Each named turn below is shown by a few rows before and after it. Which turns, in which order, take the first row of each later pair to the second? The first pair is answered.
turn Bulet:
0.0	-14.7	13.6	-17.1	27.1	5.6	5.6	5.8	6.4  ->  23.8	-12.7	6.4	-16.3	10.5	8.9	-13.9	7.1	-6.4
-47.4	-23.8	1.3	-22.3	4.5	-28.0	23.9	1.0	11.7  ->  21.9	-29.9	7.0	-3.1	9.0	-51.0	-16.8	17.6	5.1
-2.8	-4.3	4.9	-42.0	3.1	20.4	0.4	1.6	14.6  ->  8.1	-9.8	9.7	-36.1	18.3	2.4	-4.4	1.1	20.1
turn Kaza:
4.8	-15.5	1.7	14.3	34.4	-42.1	2.5	16.4	-0.2  ->  -12.8	8.2	-7.4	33.8	24.1	-41.7	13.5	8.0	6.4
13.0	-2.3	-2.5	8.6	-9.0	7.4	-9.4	4.7	-3.0  ->  15.7	-7.7	-1.0	12.4	-2.7	0.9	-10.0	5.8	-2.3
-19.0	-11.3	9.1	-20.4	4.6	30.2	9.9	5.1	14.1  ->  -14.8	-19.1	13.2	-24.1	11.3	23.1	4.6	8.6	15.4
turn Ritos:
8.1	36.7	5.6	3.8	9.8	24.1	11.3	-2.6	19.5  ->  31.4	16.8	7.2	-18.0	7.2	35.0	-3.4	2.4	7.5
20.8	1.9	-6.0	-40.4	0.7	36.2	-8.1	2.8	5.7  ->  10.6	-3.7	-23.4	-21.6	-39.0	20.5	-15.5	-0.1	-16.5
-7.7	-9.1	5.2	2.2	21.1	-27.1	-13.4	12.9	1.7  ->  -6.2	-13.4	4.1	-0.8	19.6	-26.8	-15.2	12.9	-2.3
Now pairs of rows:
Each pair is 2 to 3 turns apart.
5.8	-43.1	21.5	-4.1	26.1	-33.3	0.1	12.9	-4.9  ->  -4.2	-5.4	-13.4	35.5	-40.8	-21.9	-4.5	-4.1	-23.7 | Bulet, Ritos
-29.5	2.5	-10.8	20.4	-32.6	-8.1	6.9	-0.2	-1.1  ->  -21.5	6.4	14.6	-11.8	15.2	20.7	18.5	1.5	26.1 | Kaza, Ritos, Ritos
27.9	-10.7	8.9	-29.3	-2.8	-0.6	-0.7	19.4	-6.0  ->  22.5	-11.0	3.1	-6.6	-10.8	-28.2	-3.7	20.2	-12.2 | Kaza, Ritos
15.8	0.3	8.4	-4.2	-10.1	19.6	-30.6	2.3	-13.8  ->  -31.2	13.9	19.3	-5.6	14.0	14.7	5.0	-5.2	9.6 | Ritos, Bulet, Ritos
-51.0	5.9	-9.8	-18.7	-32.7	24.5	2.9	-17.1	-8.4  ->  -55.9	7.7	10.9	8.5	21.1	-25.0	14.9	-10.0	21.5 | Bulet, Kaza
-8.3	23.3	-28.1	3.7	-28.4	34.0	-17.8	1.0	-8.3  ->  -52.2	14.5	-9.5	15.4	13.7	-7.4	9.4	1.4	13.9 | Kaza, Ritos, Bulet
-11.2	-0.8	11.6	-15.4	20.3	25.9	15.6	-4.4	10.2  ->  2.2	22.4	13.4	18.2	25.1	5.0	12.5	-3.9	18.1 | Bulet, Kaza, Kaza
-6.4	-10.5	-7.4	5.5	-34.9	-9.8	-10.8	0.2	-17.1  ->  -20.2	-12.6	15.7	-20.7	19.4	-0.4	8.4	-0.3	13.3 | Bulet, Ritos, Ritos
-24.0	-1.7	22.5	-17.1	-1.1	8.4	6.5	-14.0	-2.1  ->  -2.4	-12.2	17.6	6.9	-10.9	-24.8	-12.1	-4.9	-17.5 | Bulet, Ritos, Ritos
-17.2	4.4	-18.3	39.0	-36.9	-18.1	-0.5	7.0	-2.4  ->  25.3	23.5	1.3	40.3	3.7	-13.1	-6.9	9.1	22.2 | Ritos, Bulet
-20.1	-29.4	6.4	-2.0	23.6	-31.8	-11.2	8.6	-3.5  ->  -29.4	-2.7	12.1	-6.4	40.2	-8.8	5.5	1.9	17.6 | Kaza, Kaza, Ritos
27.6	22.4	-5.9	35.9	-5.2	-1.7	-4.5	-1.3	3.2  ->  3.8	30.5	1.5	10.7	6.6	30.5	15.6	-6.8	19.1 | Bulet, Ritos
9.1	27.5	-10.3	13.8	-11.5	9.9	1.1	-2.5	15.9  ->  25.8	9.6	5.0	-3.4	17.3	7.9	-4.6	4.3	22.0 | Bulet, Bulet, Ritos
0.7	0.6	-26.2	3.9	-20.8	28.3	-10.5	-18.0	-8.6  ->  22.1	-26.6	-11.6	-7.8	2.4	13.0	-24.3	-3.5	-9.6 | Kaza, Kaza
31.7	14.8	11.7	24.1	19.0	-11.6	-14.2	-1.8	8.6  ->  8.7	15.4	-10.3	0.2	-27.3	32.5	-8.3	-11.1	-10.4 | Ritos, Bulet
2.1	61.2	-5.1	9.9	-10.3	48.3	13.0	-14.8	24.1  ->  26.3	60.4	-4.9	15.6	-12.6	43.4	-4.5	-11.6	19.1 | Bulet, Bulet, Bulet
23.2	-37.0	10.3	-0.3	3.3	-17.6	-10.0	14.9	-3.1  ->  -17.5	-5.7	-13.5	20.5	-38.4	-1.7	8.5	-4.7	-7.0 | Bulet, Ritos
18.2	-1.1	13.8	-26.7	1.1	46.3	5.5	15.3	-5.4  ->  -13.6	17.2	-11.1	18.9	-44.6	16.1	12.2	4.2	-16.5 | Ritos, Ritos
26.8	-3.2	1.1	7.4	3.2	-6.2	-15.1	7.2	-2.6  ->  -9.7	15.5	-5.6	-3.0	-1.8	23.1	12.2	-9.6	8.9 | Bulet, Ritos, Ritos
4.6	-9.0	15.7	-15.8	47.1	-1.2	3.1	-0.9	16.0  ->  -39.1	-0.2	-17.5	-7.4	-24.5	18.2	14.2	-18.1	-9.7 | Bulet, Ritos, Bulet
